In the rows, zero is written as 128.
The rows of M fall into 3 groups, and each row is roughly a mix of its group's hidden directions.
M, 85 rows:
[[113 120 170 157 179 162 101 123 130 137 112  99]
 [ 89  94 118 162 143 130 160 151 133  86  98 115]
 [156 108 139 120 108 116 150 120 151 194 159 143]
 [138 138 111 166 107 130 130  93 117  96 154 184]
 [ 93 163 125 146 159 139 115 150 119  93  96  87]
 [164 171 101 170 133 105 148  99 150 140 120 151]
 [123 165 124 145 111 146 197 147  98 118 133 143]
 [176 163  96 148 142 100 127 107 131 109  87 143]
 [144  77  95 108  76 123 127 131 152 109 148 117]
 [ 86  85  97 141 130 138 141 137 122  96  82 109]
 [ 91 154 147 149 171  84 115 124  90 136 113 135]
 [132  66 137 113 125 118 106 121 187 114 131 124]
 [109 138 138 140 188  77 140  93 134 141 134 120]
 [176 119  97  98 132  94 139  91 138 135 103 159]
 [166 167 145 133  80 127 141 121 104 128 172 112]
 [118 127 169 136 104 143 158 167 124  78 157 143]
 [116 113 121 155 106 145 173 137 106  71 112 105]
 [103 126 139 124 129  99 130  68 118 152 134  76]
 [129 137 141 129 106 149 123 138 177  59 117 132]
 [117 122 134  95  81 139  83 165 132 154 153 142]
 [109  95 112  91 154 150  92 132 147 140  88 159]
 [132  99 168 124 110 138 114 167 106 175 155 106]
 [126 129  85 102 156  99 157  79 133 155 117 147]
 [106  98 133 134  91 161 130 187 136  97 124 139]
 [145  96 137 105  93 142 111 124 133  68 132 163]
 [ 84 101  94 149  99 107 111 156 128 146 120  89]
 [100 121 178 153 189 141 119 123 140 126 107 131]
 [123 149 182 111 163 111 150 112 126 102 161 156]
 [132 161 146 178 109 151 114 150 145  76 128 125]
 [128 141 136 129 106 174 191  99 127 134 139 100]
 [179 134 135 117 126 184 143 125 130  99 107 161]
 [147  97 101 114  89 133 146 163 153  94 139 165]
 [173 138 132  97 131 130 101 138 186 143 120 159]
 [110  77 135 122 144 119  75  93 141 130 127  95]
 [152 154 103 118  97 111 110  88 101 166 140  95]
 [127  87 122  66 125 117 151 106 158 156 134 140]
 [128 123  94 128 122 122 135  77 116  92 137 184]
 [152 121 145  95 134 115 138 153 166 177 108  91]
 [172 119  96 116  84 139 130 175 149 115 140 146]
 [187 166 117 170 122 105 137 119 148 144 116 144]
 [131 165 129 193 120 141 110 136 104  87 133 138]
 [172 123 154 139  94 125 142 140 170 171 152 137]
 [102  97 167 122 101 153 131 152 135 158 176 120]
 [159 147 146 164 113 138 155 164 139 146 137  76]
 [110  98 129 143 120 178 175 146 126  87 132 148]
 [125 109  91 150 149 136 156  99 115 102  76 103]
 [142 137 105 117  98 139 147  81  81 103 113  96]
 [144 152 113 157 120 179 125 165  82 131 131 106]
 [129 131  95 137  91 170 165 150  87 105 141 134]
 [110 158 161 175 148 133 177 150 105 129 124 111]
 [129 137 116 130 131 135 103 126 110  49  97 137]
 [142 142 171  85 121 148 108 144 137 128 160 176]
 [ 96 143 164 159 179 140 146 146 113 113 108 157]
 [184 142 113 114 112 139  81 145 151 158 131 106]
 [117 157 159 152 162  80 111 120 119 160 119  94]
 [104 122 131 130 149 156 150 146 119  90 116 194]
 [ 97 137 160 169 153 123 144 114  98 140 126  76]
 [150  90 165 129  88 142 104 155  99 140 161 140]
 [135 120 176 144  97 149 124 171 151 156 158 107]
 [136  84  96  86  98 150 116 111 153 105 136 158]
 [143 143 102 127 105 124 147  75  84 117 118  88]
 [112 140 149  83 101 112  86 133 121 159 171 139]
 [145 164 155 122 113 100 108 132 133 168 184 132]
 [ 98 148 127 151 143  99 111 110  70 145 128  90]
 [122 161 158 160 145 135 186 162 126 119 120 149]
 [180 131 116 125 120 137  72 162 151 149 128 110]
 [114 168 115 148 133 136 146 114 184  81 114 131]
 [126 147 117 159 100 140 164 140  82 134 143  80]
 [176 170 153 105 105 135 115 116 122 150 169 146]
 [152 140 153 137 122  94 130 120 163 164 134  70]
 [150 140 144 112 138 127 112 169 152 110  79  82]
 [124 102 123  86 131 162 128  96 161 110 122 177]
 [178 161 141 113 100 140 102 135 135 166 161 146]
 [134  93 159 101  87 152 115 146 154  85 141 140]
 [119 126 111 100 176 105  98  86 135 167 107 134]
 [167 156  96 129 147  94 151  99 159 149  97 136]
 [149 117 152 114 136 111 100  99 181 159 127  89]
 [129 107 115 100 177 150 108 113 149 135  83 163]
 [114  91  92 141 133 157 144 129 124  95  71 117]
 [ 85 104 109  96 111 114  77 142 131 165 127 124]
 [126 114 146 125 145 155  95  82 138 154 126  74]
 [132 121 169 148 102 142 132 160 144 179 167 112]
 [ 70  90 134  76 138 147 126 132 118 113 134 112]
 [121 108  90 110 151 140 129  82 111 117  73 117]
 [131 119 108 150 193 118 144  97 143 130  85 126]]

One row of each group comes first, with its name. Which group is each row after those in?
[132 146 141  96 128 107  82 126 140 182 161 145] | L
[109 128 163 168 169  90 104 139 121 141 118  93] | H
[140  82 119  98 117 121 110 109  72 124 139 164] | G

[181 134 112 111 123 110 121 117 152  85  84 145] | G
[168 139 167 156 106 132 116 175 146 156 130 102] | G
[159 118 120 132  93 125 141  94 156 109 151 185] | G
[153 142 112 139 109 129 129 103 157  65 118 167] | G
[110 101 130  66 137 125 151 126 174 151 120 108] | G
[168 126 119 110  97 177  98 156 144 146 117 156] | L
[ 97 128 165 181 168 123 137 151 106 123 119 103] | H
[120 112 143  89 100 172 134 135 106  77 119 151] | L
[102 108 130 148 128 192 167 128 102  98 131 128] | H
